[[109, 138, 43, 58, 121, 162],
 [120, 134, 14, 41, 122, 147],
 [61, 79, 213, 169, 73, 86],
 [115, 137, 27, 48, 121, 155],
 [121, 137, 9, 38, 118, 141],
 [99, 134, 74, 77, 119, 169],
 [58, 105, 209, 164, 85, 135],
 [62, 81, 210, 168, 68, 78],
 [62, 80, 210, 168, 69, 79],
 [79, 66, 167, 142, 74, 52],
 [121, 133, 10, 38, 122, 143],
 [110, 139, 39, 56, 120, 161],
 [83, 68, 153, 134, 74, 47],
 [99, 68, 106, 105, 82, 40],
 [117, 138, 18, 43, 119, 149]]
The entry directly above 81?
Answer: 105
The top entry of the column that holds the largest entry?
Answer: 43
The entry just right of the largest entry?
Answer: 169
The second-last entry, reading row by row -> 119
The smallest entry in the first column?
Answer: 58
The bottom-right entry: 149
The entry just right of the smallest entry is 38
The 2nd entry, reading row by row?
Answer: 138
The 3rd smallest entry: 14
The first entry of the largest entry's row is 61
The first entry in reading order -> 109
The entry just left of 56: 39
The bottom-left entry -> 117
The first entry on the diagonal from the top-right corner?
Answer: 162
The largest entry in the last column?
Answer: 169
The entry just right of 153 -> 134
The largest entry: 213
The smallest entry in the last column?
Answer: 40
The entry directly above 52 is 79
The smallest entry in the last row is 18
The entry just left of 143?
Answer: 122
The 2nd entry on the diagonal from the top-right corner is 122
The last entry in the row that holds the smallest entry: 141
The entry directly above the smallest entry: 27
The third entry from the end, reading row by row: 43
The entry directly above 69?
Answer: 68
The fifth entry in reading order?
Answer: 121
The entry directly below 135 is 78
The last entry of the largest entry's row -> 86
The first entry of the smallest entry's row is 121

W = [ 0.18  0.13  0.09  0.06 -0.03 -0.18]
What is the third entry from the right?
Answer: 0.06
What is the entry just left of -0.18?
Answer: -0.03
The 2nd entry from the left -> 0.13
What is the minimum?
Answer: -0.18

array([ 0.057,  0.753,  0.475, -1.131, -0.358, -1.871,  1.168, -1.619,
       -0.354,  0.446,  0.464])
What is the second entry from the left?
Answer: 0.753
What is the second entry from the right?
Answer: 0.446
The entry just left of 0.446 -> -0.354
What is the median of all entries?
Answer: 0.057
The 5th entry: -0.358
What is the first entry from the right?
Answer: 0.464
The fifth-last entry is 1.168
